| 163 | 169 | 116 |  95 |  87 |  73 | 107 | 142 | 105 | 172 | 117 | 195 |  79 |
| 114 | 113 | 181 | 185 | 161 | 172 | 167 | 111 | 163 | 100 | 154 | 126 | 168 |
| 150 | 174 | 110 | 108 |  86 |  80 | 109 | 113 | 130 | 168 | 127 | 189 | 100 |
|  68 | 159 | 131 | 119 | 126 | 115 | 114 |  67 | 115 | 179 | 172 |  79 | 100 |
|  85 | 156 | 184 | 183 | 131 | 167 | 150 |  92 | 112 | 156 | 177 | 110 | 141 |
|  76 | 210 |  67 |  70 |  96 |  73 |  76 |  71 |  90 | 183 | 161 | 176 |  61 |
| 187 |  85 | 116 | 114 |  89 | 125 |  95 | 175 |  99 |  94 | 109 |  98 | 120 |
|
| 187 |  85 | 116 | 114 |  89 | 125 |  95 | 175 |  99 |  94 | 109 |  98 | 120 |
|  76 | 210 |  67 |  70 |  96 |  73 |  76 |  71 |  90 | 183 | 161 | 176 |  61 |
|  85 | 156 | 184 | 183 | 131 | 167 | 150 |  92 | 112 | 156 | 177 | 110 | 141 |
|  68 | 159 | 131 | 119 | 126 | 115 | 114 |  67 | 115 | 179 | 172 |  79 | 100 |
| 150 | 174 | 110 | 108 |  86 |  80 | 109 | 113 | 130 | 168 | 127 | 189 | 100 |
| 114 | 113 | 181 | 185 | 161 | 172 | 167 | 111 | 163 | 100 | 154 | 126 | 168 |
| 163 | 169 | 116 |  95 |  87 |  73 | 107 | 142 | 105 | 172 | 117 | 195 |  79 |

| 121 |  87 |
| 152 | 192 |
| 149 | 110 |
| 137 | 101 |
|  94 | 111 |
|
|  94 | 111 |
| 137 | 101 |
| 149 | 110 |
| 152 | 192 |
| 121 |  87 |

| 110 | 133 | 154 | 116 | 131 | 143 | 114 | 136 | 177 | 197 | 116 | 170 |
| 135 | 137 | 111 | 113 | 131 | 116 | 137 | 112 | 142 | 160 | 110 | 130 |
| 149 | 102 | 122 | 114 | 108 | 135 | 113 | 124 | 181 | 102 | 127 | 150 |
| 119 | 156 |  90 | 159 | 112 | 131 | 117 | 115 |  50 | 148 | 107 | 131 |
| 129 | 123 | 134 | 141 | 111 | 118 | 142 | 138 |  86 |  95 | 144 | 123 |
| 115 | 122 | 124 | 130 | 129 | 120 | 145 | 117 | 153 | 111 | 121 | 114 |
|  97 | 118 | 124 | 131 | 121 | 169 | 138 | 112 | 160 | 103 | 112 | 171 |
|
|  97 | 118 | 124 | 131 | 121 | 169 | 138 | 112 | 160 | 103 | 112 | 171 |
| 115 | 122 | 124 | 130 | 129 | 120 | 145 | 117 | 153 | 111 | 121 | 114 |
| 129 | 123 | 134 | 141 | 111 | 118 | 142 | 138 |  86 |  95 | 144 | 123 |
| 119 | 156 |  90 | 159 | 112 | 131 | 117 | 115 |  50 | 148 | 107 | 131 |
| 149 | 102 | 122 | 114 | 108 | 135 | 113 | 124 | 181 | 102 | 127 | 150 |
| 135 | 137 | 111 | 113 | 131 | 116 | 137 | 112 | 142 | 160 | 110 | 130 |
| 110 | 133 | 154 | 116 | 131 | 143 | 114 | 136 | 177 | 197 | 116 | 170 |

| 110 | 115 | 140 | 168 | 163 |  99 |
| 150 | 133 | 108 | 123 | 117 | 134 |
| 143 | 138 | 135 | 123 | 144 | 100 |
| 163 | 155 | 108 | 101 | 126 | 111 |
| 123 | 103 | 112 | 180 |  92 | 185 |
| 128 |  83 | 139 | 184 | 110 | 167 |
| 130 | 121 | 139 | 147 | 129 | 128 |
| 115 | 123 | 126 | 162 | 122 | 142 |
| 105 | 127 |  86 | 196 | 107 | 165 |
|
| 105 | 127 |  86 | 196 | 107 | 165 |
| 115 | 123 | 126 | 162 | 122 | 142 |
| 130 | 121 | 139 | 147 | 129 | 128 |
| 128 |  83 | 139 | 184 | 110 | 167 |
| 123 | 103 | 112 | 180 |  92 | 185 |
| 163 | 155 | 108 | 101 | 126 | 111 |
| 143 | 138 | 135 | 123 | 144 | 100 |
| 150 | 133 | 108 | 123 | 117 | 134 |
| 110 | 115 | 140 | 168 | 163 |  99 |

| 147 | 215 |  75 | 187 |
|  68 | 170 | 115 | 201 |
| 118 | 101 | 184 | 171 |
| 119 | 161 | 132 | 192 |
|
| 119 | 161 | 132 | 192 |
| 118 | 101 | 184 | 171 |
|  68 | 170 | 115 | 201 |
| 147 | 215 |  75 | 187 |

| 112 | 158 | 103 | 111 | 105 |  56 |
| 119 | 139 | 127 |  61 | 208 |  46 |
| 110 | 130 | 126 | 161 | 155 | 108 |
|
| 110 | 130 | 126 | 161 | 155 | 108 |
| 119 | 139 | 127 |  61 | 208 |  46 |
| 112 | 158 | 103 | 111 | 105 |  56 |

|  89 | 198 |  67 | 171 | 169 |  66 | 110 | 122 |  95 |
|  98 | 108 | 108 | 100 | 103 |  71 | 187 | 180 | 144 |
| 129 | 181 | 201 | 109 |  89 | 117 |  65 | 176 |  56 |
|  91 |  75 |  82 | 183 | 112 | 169 | 119 | 175 | 101 |
| 204 | 106 | 204 |  52 | 113 | 186 |  77 | 124 | 114 |
| 166 |  51 | 155 | 123 |  53 | 132 | 198 |  48 |  57 |
| 125 |  85 | 153 |  68 |  98 |  60 | 190 | 140 | 203 |
| 142 | 104 | 110 | 174 | 183 | 187 | 126 |  59 | 160 |
|
| 142 | 104 | 110 | 174 | 183 | 187 | 126 |  59 | 160 |
| 125 |  85 | 153 |  68 |  98 |  60 | 190 | 140 | 203 |
| 166 |  51 | 155 | 123 |  53 | 132 | 198 |  48 |  57 |
| 204 | 106 | 204 |  52 | 113 | 186 |  77 | 124 | 114 |
|  91 |  75 |  82 | 183 | 112 | 169 | 119 | 175 | 101 |
| 129 | 181 | 201 | 109 |  89 | 117 |  65 | 176 |  56 |
|  98 | 108 | 108 | 100 | 103 |  71 | 187 | 180 | 144 |
|  89 | 198 |  67 | 171 | 169 |  66 | 110 | 122 |  95 |

| 162 |  53 | 168 |  99 | 162 | 157 | 167 | 168 | 126 |
| 130 |  77 | 126 |  82 | 122 | 135 | 187 | 127 | 176 |
| 120 | 119 | 118 | 144 | 110 | 170 | 170 | 118 | 143 |
| 183 | 123 | 196 | 102 | 205 |  77 |  79 | 197 | 101 |
| 133 | 109 | 152 |  71 | 160 |  85 | 127 | 154 | 149 |
|
| 133 | 109 | 152 |  71 | 160 |  85 | 127 | 154 | 149 |
| 183 | 123 | 196 | 102 | 205 |  77 |  79 | 197 | 101 |
| 120 | 119 | 118 | 144 | 110 | 170 | 170 | 118 | 143 |
| 130 |  77 | 126 |  82 | 122 | 135 | 187 | 127 | 176 |
| 162 |  53 | 168 |  99 | 162 | 157 | 167 | 168 | 126 |

|  74 | 131 | 183 |  48 |  76 |
|  70 | 131 | 187 |  42 |  72 |
|  90 | 180 | 201 | 129 | 205 |
|
|  90 | 180 | 201 | 129 | 205 |
|  70 | 131 | 187 |  42 |  72 |
|  74 | 131 | 183 |  48 |  76 |
